Each run below is a few steps of one of 6 hidden systems, one row a step.
seq 1, k167, 9 rows:
[[-39  21  -3  30  27 -74  47  24 -35  42  12   7  16 -17   1  31  -3  21]
 [ 14  -8   6  29  36  38 -32  -8  55  -9 -15  45 -16 -26 -43 -18  44  38]
 [-25  35 -23 -51   4  11  21  16 -61 -77   9  -1   4  10  -5 -15  21 -28]
 [-16  23  25  19   7 -55  49  34  32  22  11  13   1 -57  -7  35 -43  27]
 [ 22 -10  25 -22  42  12 -44  -4  37 -18 -23  51 -56  15  -2 -19  53   5]
 [-21  29 -18 -48   4  21  23  61 -42 -30  37 -47  -8  25 -25 -13 -28  -5]
 [  6 -34   6  33  -9 -41  35  21  49  -4 -18   0 -43 -44  14  62 -26  11]
 [ 22 -29  20 -40  47   0 -32  -5 -23  15 -21  35 -26  65 -34   4  46  13]
 [-41   3 -19   0 -24  57  33  26 -26 -18  -3 -52 -16  -7 -50 -13 -51  18]]
seq 2, k75:
[[ 22 -14  20  -4  27  35   7  11  46 -12  12  20   7  23 -82  45   1  41]
 [-37 -30 -21 -46  -8   5  25   8 -14 -62 -67  16 -43 -14 -28 -11   6  -3]
 [-32  14   5  34  48 -50  28  38 -44  40   5   9 -41 -10 -13  22  14  35]
 [ 10 -24 -21  46  37  41 -26  15  70 -17   6   8 -28  -2 -26   6  48  30]
 [  9  -4 -40 -44  11  -4  21  33 -43 -89   2   8   3  -5 -30  18  38 -12]
 [ -5  12  41  14  12 -31  46  20   1   8  -5  29 -15 -51 -49  52 -29  43]
 [-28 -11  20  -7  47  18 -21  -7  45 -16 -41  49 -64  20 -10 -18  43  12]
 [-28  13 -46 -19  35  -8  16  83 -28 -28  28 -32 -27   3 -19 -20  19  11]
 [ 41 -23   0  50   3 -18  20  22  28 -23  13   4 -34 -50  -3  75   7  19]]
seq 3, k695, 9 rows:
[[ 19  33  25  78  -7  -3   7 -13 -31  31  24   3 -10 -70   5  22 -12  28]
 [-10  22   7 -10  32  30 -12 -32  46 -61  13  45  16  39   2   9  55 -22]
 [ -4  16 -33 -62 -21 -32  14  53  -7  -5   1 -17  46 -44 -11 -48 -36  -3]
 [ 25  24  58  43  -5 -19   4 -17  -5  12   9  16 -62 -45  43  40 -19   2]
 [-15  10  15 -43  50  18 -16  15  58 -17  22  19   0  80 -11  -3  29  -7]
 [ 20 -33 -41 -34 -43  -5   6  56   2  -1 -13 -54 -10 -42  -6 -29 -49   2]
 [ 21 -13  44  35   5 -27  13 -27 -41  22   1   9 -53  21  30  76   1  -3]
 [-31 -18  -3 -24  27  45  -5   0  51  10 -12   7  26  67 -62 -13   4  22]
 [ -2 -38 -57  -2 -43  -3   0  12 -52 -12 -46 -35 -21 -47  10 -38  -8  -7]]
seq 4, k119 (9 x 18):
[[-26  10 -40 -38  39 -37   6  39  17 -60   6  22  -2  13  23 -13  57 -26]
 [ 55  14  19 -18  -2 -30   7  66  13  12  35 -10  -7 -60 -18  14 -39  25]
 [ 21  -2  54   5  15  24  -2 -29  28 -39   2  31 -58  31  10  62  14 -11]
 [-29 -20 -14 -90  10 -22  24  43   5 -16 -20  -5   7  52 -29  -7 -20 -10]
 [ 20 -42   7  23 -20  -8   1  31  -6  39 -28 -34 -78 -37   3   8 -40  25]
 [ -9 -22  -4  33  41  15   2 -14 -30   3  16  -4 -23  79 -14  56  45   8]
 [-14 -44 -53 -17 -24  20  27  21  14 -17 -23 -27  50  -6 -68   0 -26  20]
 [  7 -23   5  42 -18 -26  11 -37 -63   8 -50  27 -32 -59   1  23  12  14]
 [-57  35   7  17  61  13  10  -4 -10  20  10  32  22  32 -49 -13  34  33]]
seq 5, k75, 9 rows:
[[-35 -19 -12 -22 -16 -10 -16 -26 -31   9 -47  -9 -39  33  62 -43  10 -40]
 [  9   9 -19  42   6 -14  -4  28 -26  71  57 -51  33  18   9   1 -14  16]
 [ 49 -39 -14  29 -43  47 -28 -54  39 -25 -10  -4  29  -7  12  17   9 -17]
 [-11  18   6 -58 -14 -16  17 -32 -75  -7 -11  16  63  29 -18  -6  -6 -22]
 [-35  15  24  40 -21   5   9 -20  23  65 -24  -3   9 -51  -4 -35 -55  27]
 [-14  12 -19  22  15   6 -45 -35  -1  -2  -1  14  -9  24  70 -44  60 -35]
 [ 27  37 -27  -7  -8  -1  -1  38  -8   4  71 -38  73 -12  -5 -12 -16  -3]
 [ 43  -1  38   3 -52   7  -2 -53  30 -27 -19  24   7 -49  30  28 -28 -24]
 [-27  38  47 -64  20 -16  -5 -21 -22  30  -4  27  18  63   9 -24 -11 -20]]
seq 6, k176, 9 rows:
[[-59  -1 -19  20  19  43  10 -38 -62 -11 -25   6  -1  43 -33  -9  35   9]
 [-55  -6 -55  40  -4 -12  35  18  15   8 -17 -11  44 -52 -30 -21  -5  29]
 [ 36  -2 -14  59  15 -13 -19 -25 -23 -14  -3  44   7 -60  -2  14  65  16]
 [-10  69  11 -19  23  25  12  -7  -9 -53  40  35  59  -8 -40  -4  19   1]
 [-13  23  10 -25  -9 -29  21  18  59 -47 -23  35 -13 -74  15 -17 -15  -8]
 [ 29  38  41 -23  51 -45 -29  25  -6  15  23  41 -41   1  34 -10  38  -1]
 [ 16  33  23 -27  13  44  -8  50  54 -22  58 -30 -24  24  -8   0 -31   2]
 [ 21 -47 -10 -44 -16 -34  17  36  13 -37 -19 -19 -55  18  32  43 -11 -31]
 [ 20 -21  43 -30  15 -22   3  16 -40  65  -4  -7 -24  51 -34  31 -32  25]]
seq 7, k119:
[[ 39 -10  30  27 -24 -37  29  -4  -1  24  28 -18   4  -9  24  85 -42  -4]
 [ 13 -35  33 -33   6  29 -24 -49  30  19 -34  33  13  66 -34  10   5   3]
 [-43 -12 -30 -39 -28  26   8  12 -55 -11 -41 -38 -27   1  -7 -57 -27  -9]
 [-30  -5 -16  83   9 -38  19   7 -17  63  13 -27 -20 -12  38  23  -1  14]
 [ 35 -24 -28  28  21  34 -35 -20  25   7  21  12  58  31 -38   6  54  18]
 [  4  16 -17 -24 -49  28  20 -23 -50 -64 -17   2  39 -52 -25 -11 -19 -15]
 [-50  37  40  24  11 -54  28 -27  -1  36 -22  47  -1 -34  30   1 -13   3]
 [  1  13  -6  -8  52  19 -55  20  49  18  11  23  -5  15  -4 -68  50  16]
 [ 27  31 -30  -9 -20  19   3  42 -21 -69  52 -42 -11 -31  27  -3  -1 -27]]
seq 8, k695, 9 rows:
[[ -5  16  -9 -16  25  13   8  57 -76  -4  10 -20 -41 -13 -50 -19   2  33]
 [-37 -13 -20  62  12   1  49  11  23 -42   3  -6 -34 -18  -5  66  11  13]
 [ 22 -35 -20 -40  35 -41   0  20   0 -19 -25  50  25   0 -55  16  50  20]
 [-10  31  14  -5  -3  30  26  24 -58 -26  -7  -3 -27 -55 -62  -8 -27  34]
 [-60   8  -7  29  34 -27  41   4  18 -47 -16  31 -44  -9  19  37  36  -4]
 [ 22  -8 -25 -27  48 -33 -10  63  20   4   7  28  18 -22 -54 -16  36  40]
 [ 28  17  10   5 -13  35  18  24 -39 -64  10  -9 -52 -56 -28  27 -13  12]
 [-47   5   7 -20  35 -47  57  17  15 -39  -4  31 -12  28  -5  60  13  -8]
 [ 10 -22  -1 -31  23 -18  -4  50  32  17 -33  24 -17 -43 -63 -28  -3  50]]
seq 9, k399 (9 x 18):
[[ 38  -5 -10 -28   3 -55 -10  33  67  14   3  28  49 -51   0 -17   1   8]
 [ 59  40  55 -35  -7  29 -39 -24 -30 -28  21  22 -28  -6  25 -12   5 -24]
 [-65  37  24 -22  10  -2  34  23  46  -2  21 -21 -21  42  32   3 -45 -19]
 [ 31 -62 -14 -14  -2 -49 -26  33  47  43 -38  -3 -41 -13  31 -14  -2   3]
 [ 55  -5  17   1  -6  41 -33   3 -61  14  39 -42 -33  48   3  18  -2  -4]
 [-43 -26 -12  16 -32  24  47 -13  39 -11  -5 -38  20  39  -6  50 -52 -11]
 [  7 -65 -18 -10 -15 -46  -6 -29 -32  43 -74  23  11  -6 -10  -5   9   9]
 [ -4  30   9  54   3  58 -18 -27 -67  34  21 -18  -1   1 -27 -22   4  28]
 [-56  -2 -58  50  -3   9  29 -16  38 -42   3  -6  43  -6  16  10  26 -16]]
seq 10, k399 (9 x 18):
[[ 35  14 -35  -1  24 -13 -36  22 -53  23  49 -16  43  26   9 -26  47  -4]
 [ 24  27   5  18 -45  34  15 -17  42 -30  41 -19  55 -37   4  25 -45 -10]
 [-10  -1  27 -47  -5 -48   2 -51  -1  -6 -43  55  20  20  38   2  13 -38]
 [-18  42  31  -9  13   9 -26  19  -8  73   9 -12 -12  -8  -1 -74 -35  22]
 [  1  -6 -28  56  -7  19 -19   0  42 -26  20 -30 -43  -6  73  -1  23 -28]
 [ 34 -18 -23 -45   3 -52   3  28 -14  17  35 -21  57  52  12  26   3 -21]
 [ 46  -9  48  -5 -54  36  -9 -39  22  23 -13  -5  16 -29 -16   9 -66   6]
 [-56   0  13   0   0   6   2 -57 -31   1 -39  11 -32  54  47  -9  14 -34]
 [-33  -7 -39  29  11 -26  -2  43   5  79   7 -40  20  -6  -2 -44 -18  27]]
seq 11, k167, 9 rows:
[[ 17  14   0 -14  10 -37  -3   5  -8 -47  28   7 -32  19  76  30  37 -50]
 [ 36   1  23 -38  10 -10   0  39  42  42  36 -10  46  22 -46  18 -41  24]
 [ 31 -33  20 -20 -45  42 -18 -27  10 -39 -43  -5 -64 -17  22  -1 -22 -21]
 [-31   1   8 -16  15 -38  18  12 -47  50  15 -29  -7  76  28  18 -17 -14]
 [ 14 -54 -27  48 -14  31 -18   9  59  42 -18 -28  -3 -24 -28  -9 -15  38]
 [ 18 -26 -30   1 -10   8 -12 -39 -83 -38 -15   2  -7  31  17  17  53 -30]
 [-35  18   6  27  -8  -4  44 -13 -11  45  13  -8  71  -3 -47  23 -43  29]
 [-12 -18  -6  26  -9   9 -26 -52  32 -13 -61  47 -15 -46  21 -39  35  -4]
 [-19  61 -12 -12  30 -13  -6  14 -69   8  45  -4  35  22  10 -39  28 -10]]
seq 12, k176 (9 x 18):
[[  6 -10   5  66 -20   4  45  -9 -18 -17   6 -10 -19 -49 -15  75 -20  20]
 [-18 -18   3 -19  39  -7   6 -32   5 -19 -35  64  28  35 -50  19  55  13]
 [-25  29 -13 -20  -1  19   3  34 -20  -5 -17   2  -2 -66 -46 -70 -18  31]
 [-23  28   1  68  29 -21  18   4   2 -26  21  14 -52 -35  44  32  36  -1]
 [ 30   2  -8 -29  45 -14  -7  39  45 -12  40  27  50  22 -44  19  36  17]
 [ 40   7  19 -45 -31  24   3  24 -15 -62 -12   0 -43 -59 -22  -2 -28  -1]
 [-48  30  45 -12  38 -44  36   5 -17   2  -1  28 -51  35  25  39   1  -9]
 [  1 -26  -3 -14  34  12 -23  52  74  40  -1  -7 -19  19 -41 -27  -5  39]
 [ 30 -26 -32   6 -10  23  -8  35 -61 -44   7 -42 -68  -5   7  11  20  -8]]

Which system made each of these runs?
seq 13:
[[-49 -33 -23  45  -1  22  33   7 -20 -12 -13 -44 -64  31   6  41  -7   3]
 [ -9 -60 -46  16  20 -32  19  14 -13  36 -22  -2  35  27 -54  32  23  34]]

k176
seq 14:
[[ 12  -5  18 -57  -9   1 -28 -28  74 -16 -18  31  23  31  33 -22  -1 -37]
 [ 22  17  19 -61 -24 -10 -22  24 -44  21   3 -30 -29   6  39 -48 -39 -26]]

k119
seq 15 (2 x 18):
[[-31 -23   3  54  25  24 -16   8  10  36 -27  -9 -87   3   4 -15  13  29]
 [  5 -38 -73  19  21   9  -5  45 -21 -19  25 -45  -3  37 -13  13  46   5]]

k399
seq 16, 2 rows:
[[ 33   6 -23   5 -32 -33 -15  -1 -10  53  24 -23  81 -29  23 -30 -22  -7]
 [ 53  17  31  41 -29  37 -39 -66  17   2  22  13  18 -15  42   7   5 -20]]

k167
seq 17 (2 x 18):
[[  4 -38   3   8  -7   7  21  25  62 -44 -30   5 -61 -37 -18  40 -14  15]
 [ 13 -28   7 -47  39 -19   0  26 -60 -11 -19  18 -45  49 -35  29  35  10]]

k399
seq 18, 2 rows:
[[-11 -12 -20  78 -37  54   4 -32  13  24  15 -51  22  -4   3  14 -28   7]
 [  1 -26 -35  14 -17 -18  -7 -64 -31   0 -25  23  73  14  16   3  42 -23]]

k119
seq 19:
[[ 23  -3   3  59  -1  50  -9  -9  -2  26  57 -48  11  45  -7  42  -8  12]
 [  7 -54 -33 -22 -44  19   4 -49  24 -35 -37   0  53  25  -2  17  -1 -30]]

k695
seq 20:
[[ 60 -24 -22  46 -15   6 -49   8 -19  31  23 -39 -29 -13  50 -11  20  -7]
 [ 17  10   0   2 -19  25  16 -28 -26 -19  49 -27  59  59   1  57 -12 -26]]

k176
seq 21, 2 rows:
[[ 21 -75 -28 -50   3 -28 -25  26  11  38 -42 -11  -9  46 -10 -15   6   3]
 [ 35 -12   9  28 -39  49  -3  -4 -68  14  11 -52 -33 -11 -16  17 -39  14]]

k399
seq 22:
[[-23   3  -4   1  60   2 -15  44  77   8   4  26 -23   6 -28 -26  33  33]
 [ 47 -17 -42 -20 -10   7  -8  62 -32 -56  14 -34 -39 -35  -8  -2  14  -1]]

k695
seq 23:
[[-12  45  -3 -40  24  21 -20  -8  20 -63  28  23  17  36  26 -30  44 -39]
 [ 17  30  -1 -40 -21 -39  23  57  22  -4  31 -20  36 -50   7  -8 -56  -6]]

k167
seq 24:
[[ 18  18  53  33   2  26  -6 -32  60  -9 -12  47 -22 -55 -15  16 -10  24]
 [-40  16 -11 -56  41   0 -10  12 -17 -39 -13  21 -26  52  12 -38  49 -23]]

k399
seq 25, 2 rows:
[[ 38 -26  16 -46  42 -40  -5  40 -31  17 -13  30 -23  18 -51  25  22  31]
 [-24   2  24   2   0  69  21  10 -10 -29 -12 -16 -62   2 -58  14 -31  28]]

k167
seq 26:
[[ 18 -27  -2 -26  26  25 -35  21 -25  30  16 -33 -34  90  -3  -4  15  -2]
 [ -2 -51 -43  24 -44  29  29  19  -1  -4  -5 -66   1  -1 -24  33 -43   7]]

k167
